128 stands for zero in the data rows.
Here are some points, one per row:
128 129 151 118 129 121 109 114 122 125 139 162 165 181 167 152
134 129 117 105 99 96 94 104 113 141 159 171 172 179 166 151
125 142 147 151 164 160 150 158 129 122 92 86 70 72 66 101
142 136 132 134 138 140 148 139 123 105 96 86 74 81 86 102
100 64 70 226 85 43 43 62 129 242 129 202 255 155 207 173
114 85 79 59 70 81 92 116 145 167 197 198 194 197 163 141
110 137 154 163 199 224 233 253 219 193 171 106 66 26 0 0
136 141 140 146 165 159 169 152 126 112 103 75 72 69 59 82
138 128 110 100 108 95 94 107 128 144 155 169 176 181 177 148
132 118 104 100 99 98 99 100 119 132 146 156 155 160 144 143
139 127 113 109 98 104 97 115 115 130 150 158 156 166 157 153
136 123 117 107 95 102 95 118 120 135 172 189 178 188 178 162
121 139 140 134 144 134 126 139 117 122 137 144 144 143 151 158
121 153 158 142 158 173 156 151 131 113 85 88 68 76 72 103
127 127 156 136 154 148 140 128 125 109 100 85 93 89 93 119
137 124 113 89 101 92 95 116 121 140 155 166 167 181 160 148
140 134 140 135 131 132 127 128 109 107 112 108 111 118 129 135
96 91 75 66 110 129 185 99 138 173 140 130 141 194 219 129
117 130 151 148 166 183 182 140 134 108 99 82 53 57 55 84
117 117 157 158 175 161 170 154 134 116 99 71 80 77 101 108
142 144 143 124 139 142 145 134 128 105 99 106 92 103 106 130
127 131 144 152 144 172 156 156 130 121 89 81 64 71 60 83
143 113 114 98 102 104 106 112 118 124 139 153 144 164 147 170
138 137 146 150 145 158 154 147 134 109 93 85 65 71 77 100
137 137 144 122 142 140 128 126 125 107 115 103 104 110 112 129
122 120 146 137 137 141 143 121 116 105 114 113 107 121 130 135
130 145 129 129 126 117 123 108 124 122 121 128 149 148 153 155
136 125 140 118 123 110 106 112 112 126 149 153 167 157 177 162
124 119 109 101 105 96 99 118 129 136 160 154 172 172 165 151
98 159 75 239 76 81 81 120 163 144 170 215 225 196 230 122
134 138 142 134 146 139 140 134 116 96 106 92 96 92 105 139
135 140 123 117 115 113 116 117 123 112 131 131 143 148 149 159
138 132 119 100 94 102 104 102 126 139 165 168 166 176 168 139
130 134 147 133 137 141 153 141 126 100 97 91 83 83 104 116
135 139 145 138 160 164 147 144 127 108 108 82 69 79 80 93
126 118 102 93 105 92 101 116 118 143 145 156 169 159 145 154
134 131 145 125 153 147 128 137 123 106 101 89 77 97 86 123
Along one direction, these points spread out more than along any other. How far along it is each point below, from 0 to 99? The average is 50, and the first point in the table lies past the average.
132 118 104 100 99 98 99 100 119 132 146 156 155 160 144 143 : 61
137 124 113 89 101 92 95 116 121 140 155 166 167 181 160 148 : 65
121 139 140 134 144 134 126 139 117 122 137 144 144 143 151 158 : 54
130 134 147 133 137 141 153 141 126 100 97 91 83 83 104 116 : 38
117 130 151 148 166 183 182 140 134 108 99 82 53 57 55 84 : 27
139 127 113 109 98 104 97 115 115 130 150 158 156 166 157 153 : 62
96 91 75 66 110 129 185 99 138 173 140 130 141 194 219 129 : 62
143 113 114 98 102 104 106 112 118 124 139 153 144 164 147 170 : 60
134 138 142 134 146 139 140 134 116 96 106 92 96 92 105 139 : 41
121 153 158 142 158 173 156 151 131 113 85 88 68 76 72 103 : 31
136 141 140 146 165 159 169 152 126 112 103 75 72 69 59 82 : 30
127 127 156 136 154 148 140 128 125 109 100 85 93 89 93 119 : 38
